Each path below is one point turned by a fixed rotation once a step. After each direction that follows a path, write how fast that rotation turns it, in deg/step (0 if it stays still).
Each turn is a multiple of 5 degrees from 10 to 175, or 0.
Each row of a path follows its step; steps can be skipped.
Rotation 1:
step 0: [-27.8  14.2  28.2  -8.6  39.1  -2.6 -14.7  -3.3  -4.4  -6.1  16.5  -8.3
   4.6 -12.3  -7.4 -34.7 -49.0   5.2   1.9  -9.0  12.4  15.0  26.1 -22.3
  12.9  18.6   7.0  21.3  -3.0   1.1   3.9  17.7 -11.3 -12.8  11.4 -26.0
 -37.2  -5.1 -16.8 -19.5  -6.5  12.5   1.3  28.3   3.2 -42.4  30.7  -2.6
   5.8   6.7  -8.6 -15.5  18.2 -14.1   3.7  -4.6  -7.7  -9.1  -8.5   7.2
   0.6   4.6  14.7  10.2   5.2  12.5  25.5 -15.6]
step 6: [ 27.0 -15.9   5.9 -11.4 -10.0  53.5  -0.8   3.2  13.5  -2.3 -10.5  19.3
  -5.2   1.5  -9.7  -5.7   2.9 -10.9 -17.5 -21.8  20.2  10.4   4.9 -15.8
  29.8   9.2  17.9   6.3  -6.9  -7.6  -2.2   3.7   2.6  16.8   0.3  15.7
  -9.5  13.8  28.0  16.5 -20.0  11.4  15.4  -4.8  -8.0  -8.4 -22.0 -42.9
  17.5  -3.2 -16.1  11.4 -27.4  19.3 -35.8  14.4  32.7  31.7   6.4 -13.7
 -27.9  -8.7  -0.7  -6.8  11.4  -1.2   6.8 -21.1]
step 9: [-20.0 -15.0  -9.0 -32.2  11.5 -14.3 -10.8  -2.8   0.0  -6.2  -3.3  14.1
  -5.6   6.6   2.4  -8.1  19.8  17.1   1.8  14.7   9.4   4.3 -14.7 -23.9
  21.8  -5.1  -1.4   9.1  38.5  24.5 -33.6   4.4 -13.5 -22.7 -25.0   8.1
  13.9  27.9 -28.9  10.0   5.2  -0.5   1.7  25.1   1.3  -0.1  13.2  -5.9
 -19.7 -35.9  19.5 -11.1   8.7  34.9  36.3 -13.1  13.8  14.6  41.4  -5.2
 -10.4  21.8  -1.8   2.2  -4.2 -13.4 -11.4   4.7]
step 10: [  8.2 -13.1  -8.2 -13.7 -33.4 -23.3 -23.3   7.7  13.9  19.2  23.3  11.1
 -16.5   1.0 -24.7 -10.5 -25.4  16.1  12.6  11.4 -10.9 -17.0  19.8 -29.2
   4.3  -3.1  17.8  11.3  -3.3  15.0  27.7 -13.3   6.9 -35.7 -18.6 -18.9
  -6.7 -15.3  11.4  21.4  15.7   0.2  -3.7 -21.3  22.2  10.7  -2.2   8.8
   0.2  39.0  11.1 -26.5  10.0   7.9  -6.4  -5.5  -7.4 -12.5 -13.6 -40.6
  18.2 -10.6 -23.7 -15.0 -21.5   3.5 -15.9   4.6]
step 14: [  8.7   1.3  -9.9 -32.0  -6.4   5.7  22.6  -9.5  -6.6   4.6  16.7   5.1
 -15.8  13.4 -21.0  24.2  24.0  14.3  -5.3  13.4   1.9 -17.4  16.1  24.1
  -3.9  -1.4 -35.2  -4.6  -4.9 -37.6  -2.3   1.1   9.1  27.1  14.3   2.8
  -3.7  20.3  18.4 -16.5 -39.3   0.1   6.8 -11.5  -8.0  -0.3  -6.0  14.2
 -10.9  28.4  24.7  -5.3  -2.9 -26.0  22.6  14.8  13.7  15.2  -4.7   3.9
  -7.7  -8.5 -24.3   5.5  50.8  14.3  24.3  12.4]
step 21: [-17.2  11.4 -11.1 -14.9 -15.9   2.0  -7.7  -9.1  26.9  -9.8  38.5   6.8
 -12.2  -4.8   6.2  21.1  18.9  12.7  21.0  20.7  38.6   8.3   3.3   0.9
 -14.1  19.2 -28.5  24.6  -8.1  -4.8  23.5  23.5 -11.5   2.1  26.0  -4.8
  -8.8 -19.1  -3.5   3.8  12.2  -2.9  37.5  -7.3  -6.0  11.4 -13.9  -0.6
  10.2  -9.1  -7.6 -27.9  34.4  26.8  -6.6  -2.1 -35.5 -24.6  34.5 -11.4
  -9.1   9.3 -12.5  -1.1 -11.1   6.7   8.7  11.8]
step 26: [  9.8 -17.9   3.0  16.7   1.4   2.3  -9.5  -4.8  10.4 -22.0  -2.6  10.6
 -28.8  22.3  -9.8 -44.5  -3.3   3.1   8.3  -4.4   1.5   6.5  -8.1   6.8
  25.0 -10.0 -10.6 -26.7  -1.4 -20.4  16.1  -2.4  -2.5  21.8 -17.6  45.8
   3.0   6.6  -7.3   0.0 -10.9  17.6 -21.0  21.2  19.0   2.7 -21.6  -0.4
 -32.0  11.9  29.1  42.6  -6.9  34.0  17.0   9.3   3.4 -22.7  12.6   2.7
 -25.0  -1.5  -3.9   1.6  10.6   5.9   0.8 -32.5]
Directions:
[ 4.8  9.5  5.2  2.7  1.4  7.1  3.9 -1.1 -8.5  1.5  2.1 -2.8 -0.2 -6.9
  5.7 -1.4 -3.4 -3.0 -3.2 -3.5  0.2 -2.6  3.7 -1.5  8.3  4.9  3.6  1.9
 -2.8 -7.3 -4.6  1.4  7.3  4.0 -2.3 -8.8 11.7 -7.5 -4.8  0.6  0.2  2.7
  0.9  0.4  2.2  0.0  0.5 -7.7 -1.1 -1.1 -3.8 -7.9 -6.3  1.7 -4.7 -0.1
 -4.7  3.8 -3.5  2.8 -1.3 -4.8 -0.4  3.3 -2.7 -5.8 -0.8 -1.2]
65
[  1.6   3.8   6.5   2.0  -1.8   1.1   4.5  -1.8  -0.8  -4.5  -2.4   2.0
   3.2  -0.7  -7.6  -2.8   1.9   0.1  -2.5  -2.1   6.4  -1.1   0.9  -1.1
  -4.2   0.1   6.0  -5.7   5.7   3.6  -5.8  11.0  -6.6  -5.9 -14.0  -5.7
  -3.0  -4.2   3.2   8.3   3.6   5.3  -8.6  -1.2   0.7   0.8  -5.4  -0.3
  -1.8  -5.0   3.4   0.7   5.0   0.8  -3.1  -2.3  -2.7   5.0   3.9  -4.5
  -1.2   1.7  -0.7   0.4  -2.3   5.2   7.7   3.8]
35
[ -6.3  -2.9  -4.3   0.6   0.7   3.9   3.8  -0.8   7.0  -6.1  -4.0   0.1
   5.5   0.6   0.5  -3.1   0.3  -3.4  -0.1   3.5  -3.6   1.6  -6.0 -10.5
   4.5   1.4  -1.2  -4.1  -0.3   3.6  -1.5  -5.2   2.8  -2.8  -3.7  -1.5
   8.5  -4.4   6.2   9.6   0.8  -9.2  -3.8  -4.9   4.1   2.4   9.7   2.1
  -0.3  -1.5  -4.6  -0.3  -2.0  -1.4   3.0  -1.6  -1.6  -1.7  -7.5  -4.2
   7.5  -0.7  -3.5  -5.7   0.8  -2.2  -4.4  10.7]
55
[ -3.0   4.9  -3.1  -1.1  -0.3  -3.0  -6.5  -4.1   0.1   2.1   3.5  -9.8
   0.3   5.4   4.9  -3.7  -4.0   1.8  -4.8   0.0  -6.4   1.5  -2.4  -2.5
  -2.7   6.7  -4.4   3.6   9.5   2.4   1.9  -1.9  -2.5  -6.4  -1.3  -4.0
  -2.8   6.0  -2.9  -0.5   2.7  -0.3  -3.2  -0.6   3.5  -5.5   1.6  -3.0
   9.2  -4.4  -0.1 -12.0   4.7   6.5  -0.3   8.7  -0.9  -0.7   6.0  -8.6
   4.8  -4.5  -4.1   0.5  -3.8  -3.6   2.0  -2.6]
35
[-6.8 -0.1  2.8  1.8  3.4  8.6 -2.8  2.4 -4.1 -2.4  5.9 -2.7 -1.7 -1.0
  3.5  4.4  5.5  5.3  3.1 -4.7  3.6 -0.3  4.3  3.1  1.9 -5.5  4.3  6.4
  5.3  4.1  5.6  0.8 -3.4  1.8 -8.0  2.8  1.8  0.9  5.6  3.5 -1.9 -4.7
  5.9  3.6 -0.4 -1.7 11.1  5.7 -7.9 -1.2 -7.4 -4.1 -1.3  1.5 -3.2 11.9
  1.4  1.4  0.2 -0.6 -3.7  3.2  0.6 -1.6 -4.0  9.3 -1.8 -3.3]
120
[ 0.7 -7.3  4.8  1.7 -1.1 -1.1  5.5 -1.9  1.7 -3.1 -3.4 -2.7  5.8  1.5
  2.3  2.2 -3.1  8.6 -2.2 -3.3 -4.8  3.3 -0.3  4.5 -5.4 -2.5 -2.8 -1.6
 -9.5 10.3  1.7  1.9 -3.7 -2.6 -2.6  0.0  7.5 -2.5  1.0  8.0  4.5  1.8
  9.4  4.2 -6.0  0.8  2.7 -1.0  6.7 -0.1  2.4 -4.8 -7.5 -1.5 -0.1 -4.1
 10.3  1.8  0.8 -1.4 -2.5 -2.9 -2.2  3.7  1.6 -7.5  4.8 -7.9]
155
Rotation 2:
step 6: [  7.1   3.1  12.2  13.3 -21.6 -22.7 -14.4  -8.7  23.1  10.3 -15.7  16.4
  -1.8 -30.9  33.3 -34.2   0.1  16.5 -18.3 -22.0   4.1  16.1 -24.1  -3.0
  11.4   2.9 -18.1   2.2  13.3 -13.9 -31.5 -13.3  15.5  -1.0  13.5  -2.4
  15.0  -1.3  -7.5  -8.7  15.0  20.4  -7.6  34.2  17.7 -10.4  -4.5   9.3
 -12.2  34.4 -10.5  25.0  25.9  -7.2  10.6   8.7 -13.1  -7.0   6.9   6.3
 -32.5  13.0 -19.8  -6.4   8.4   5.3  15.0 -23.5]
step 8: [ 21.3 -19.4  -5.7   5.5 -13.1  13.5  33.2  18.0   4.0  23.2  -8.2  -3.2
  -4.7 -18.9  15.7   7.2  25.9 -17.4 -12.2 -10.7   0.9   3.9   5.4   7.1
   3.9 -20.4 -16.2   8.7  16.9 -15.7 -16.7  -0.2  -5.0 -13.7  11.5   7.4
  -1.3 -36.4   1.8   5.6  -4.4  23.0   8.8  43.9   2.0  24.6 -18.7   3.5
   4.6 -18.3   7.5 -16.7 -25.2 -33.9  20.6 -32.3  16.7   2.0  -4.2  -3.0
  21.6  -9.7   3.7  -1.9  31.5   4.9  28.4  23.0]
step 16: [-14.2 -14.3 -29.0 -14.0  34.0  -9.5  -3.4 -19.6   9.0   1.7  -2.6  -8.4
 -13.9  19.8  -1.0  -9.6 -19.0   0.9  12.8  37.0 -34.4 -15.6   7.9  -2.5
 -28.9  20.5  -1.8   5.2  -4.0 -16.0   2.2  33.5 -13.2  -2.5  25.0  14.1
 -12.0 -26.2  20.9 -26.2 -15.1  33.8  -3.7 -13.0  20.3  33.8  -0.7  24.1
  -3.0 -12.7   8.2  22.4 -15.5   7.1   9.7  -2.6  -8.0  -8.0   9.1  -5.3
  10.8 -20.4   4.0 -18.3  -5.8  13.2  -6.9   6.1]
step 18: [-17.9  -4.8  -5.8  -5.3 -13.5   4.8 -18.9 -27.8  -7.4   9.0  -4.4 -31.4
 -11.1 -13.8 -13.6   2.6   5.0   9.7  -7.9  -3.1   5.5 -20.0  16.2  12.2
  -2.9 -10.7   1.4  -4.8  29.1  35.9 -17.1  23.2 -13.1  12.6  40.3 -21.5
 -13.0   0.5  14.8   1.8  18.9 -11.6  -7.9 -11.1  22.9 -11.6   6.6 -21.0
 -24.2 -20.9 -11.6  -2.1  -7.2  22.1 -20.2  -9.9 -46.6  10.4 -15.9  -3.1
 -11.8   7.1  15.8  -9.4   7.4  -6.2 -28.6 -26.2]
step 20: [-35.1  -3.9  21.9   5.0 -40.0  10.7   8.2 -19.6   9.9   9.1  13.4  -0.8
   5.2  -5.7  -1.6  39.6 -19.7   4.6  15.8  -7.2 -10.1  10.4  23.9 -24.6
 -12.3  17.7  -1.1  23.4  -9.5  20.2  44.7  21.0 -19.0  10.2  12.1 -11.0
 -16.9   6.2  37.7 -12.3   2.0   6.3  10.7   6.0  -3.1   7.1   9.1 -10.9
  16.8 -19.3   5.4  -0.2 -20.5   7.3  17.7  14.6   6.9 -30.8 -11.6  24.4
   7.0  -9.1  -1.8  20.5  -8.6   0.9   8.3  12.3]
step 23: [-10.6 -23.3  36.6   5.9 -12.7 -20.7 -16.7   5.7  21.7 -12.9 -22.9   6.1
  20.6  -9.8 -10.8  -3.1  13.9   4.4  23.3  -0.2  17.2 -18.2   7.3 -30.8
  -1.1 -13.5  -9.1   1.3  10.1 -15.4 -13.6  11.6  -2.8  -6.9 -15.4 -20.0
  13.4 -38.7  -4.6  27.1  28.3   4.8  -8.1 -28.1  -0.1  -6.3 -10.2  16.3
 -18.4 -16.3  -1.8 -23.3  32.2   4.7 -23.0   6.4   1.2 -21.1  -9.2 -14.4
   0.2 -14.2 -34.9  -1.6 -21.1  -0.6  21.9  -4.8]
step 24: [ 12.5   7.1  11.0  -4.7   4.2  15.1 -16.5 -21.0   8.1   4.2  -0.4 -25.3
   6.0   1.3 -23.2 -12.2 -21.7  -6.1  21.9 -11.8  12.4   7.9 -14.7   8.2
 -14.1  -9.2  -5.2 -31.4  -2.3   3.1  25.7  19.8   4.8  37.6  19.3   4.0
   2.7  12.7 -11.9  20.1 -18.3  11.7  12.4   7.5  19.9  -9.8   2.4   3.1
  35.5  13.3 -22.5 -30.1  -4.9 -11.9 -14.9   9.7 -20.6 -25.1   7.8  10.4
   1.9 -25.6   9.0 -10.7  -3.8  13.5  50.8  20.0]
Directions:
[ 3.8  2.0  7.3 -1.6  4.8  2.5 -1.2  0.6 -9.6 -0.3  4.4 -8.2  1.8 -0.8
  1.8  0.8 -5.1 -1.1  7.3  0.6  2.1  0.7  0.6  2.5 -3.2  1.8  2.0 -2.5
  2.7 -6.5  1.7 -0.3 -7.9 -2.2 -3.4  0.7 -4.9 -0.7  0.3 -2.0 -0.9 -0.4
  0.1 -4.6  1.9  1.9 -1.9 -8.6 -4.8 -0.9 -7.1 12.2  1.0  4.9 14.5 -4.2
 -6.4  0.7 -3.7 -4.6  2.5  5.0 -6.4 -2.4 -2.0 -7.0 -1.8  2.4]
20
[ 1.4 -2.6 -1.0  3.6 -8.2 -7.4 -3.7 -1.6  3.5 -6.3  2.0 -6.5 -7.3  6.3
  0.8 -0.4  2.6 -3.5 -6.9 -3.1 -0.8  3.9  3.0 -7.5  2.5 -4.4  1.5 -0.1
  7.3  5.0  7.1  5.6 -6.0  0.3 -8.6 -6.5 -2.2  0.9  0.8 -3.5  1.4  4.9
 -1.0  1.1 -0.1  7.2 -6.3  1.0  4.3  4.2  0.2 -1.7 -1.7  5.9 -0.3  7.6
 -9.6  0.0 -5.3 -2.6 -0.4  6.0 -2.8 -1.0 -2.7  3.5  7.0 -1.4]
20
[  1.7  -0.1  -8.8  -2.4  -5.3  -4.7 -11.2  -1.4   4.6  -3.7   4.5   2.7
   1.0   4.7  -4.1   5.1   6.7  -2.7  -0.9   7.6   4.1  -0.3   1.9   6.8
   0.2   2.1   2.2   2.6  -9.5  -5.9   2.8  -3.6  -4.4   2.8  -4.2   3.9
  -5.6  -3.7  -2.6   0.9   2.4   8.4   2.6  -8.6   3.6  -5.9  -1.1   4.1
 -11.5  -4.5  -2.4  -1.6   1.4   6.7  -4.0  -3.1  -0.3   2.1   4.4  -1.5
  -0.1  -0.2  -3.7   0.3  -0.3   3.7  -3.1   1.4]
155
[-7.0 -1.0 -0.4  6.9  1.3  4.1  1.7  5.6 -4.0  1.2  2.9 -4.3 -6.7  1.1
 -5.8  0.6  5.1  5.3 -1.5  6.9  7.4  0.1  2.0  2.0 -0.6 -7.1 -9.0 -5.3
 -9.5  3.4  3.3 -0.5 -5.4  1.6  7.4  5.4  8.1 -0.4 -1.6  8.2  1.9 -3.6
  1.5  3.5 -0.1 11.2 -5.1  1.4 -1.0  1.0 -1.8  4.1  0.1  3.1  2.0 -2.4
 -2.7 -0.5  0.9  0.8 -0.7  2.9  4.8  3.4 -7.2  6.4 -3.9 -3.8]
45
[ 0.5 -1.9  4.4  3.4  0.9  2.4 -7.3  2.8 -2.1 -9.9  6.3 -0.7  1.2  1.1
  2.1 -3.5 -5.6  2.5  6.4  6.1  4.2 -4.2  1.8 -0.7 -1.9 -3.8  3.0 -2.8
  3.1 -1.6 -3.6 -2.6  1.8 -6.3 -2.5 -3.6  6.0 10.3  0.0  1.8  1.2  2.7
  8.7  3.1 -6.8 -3.3  0.3  7.3  2.4  1.2  4.4 -6.1 -1.1 10.6 -0.1 -1.6
  9.8 -0.3 -8.0 -0.6  2.5  3.8  1.7 -5.9  5.5  2.7 -5.4  1.6]
175
[  3.2   4.9   0.5   6.0  -7.3   4.3  -1.9  -8.5   6.4  -2.7   2.5   1.6
  -0.1  -4.0  -0.2  -1.8  -4.7   4.6   2.9   5.3  -7.5   5.2   3.0   5.4
   5.2  -0.1   4.8  -3.4  -5.7  -1.9   3.9   0.3   2.5   0.6 -10.5   7.4
   4.3   6.0  -5.8  -1.2  -3.5  -4.1  -1.4   2.7  -4.0   2.5   7.9  -2.7
  -2.7  13.0   4.9   5.3  -1.2  -4.1  -0.1   0.5  -3.2  -2.0   6.3  -0.6
   6.2   0.1   0.6  -1.6  -4.3  -0.4   0.6  -1.1]
140
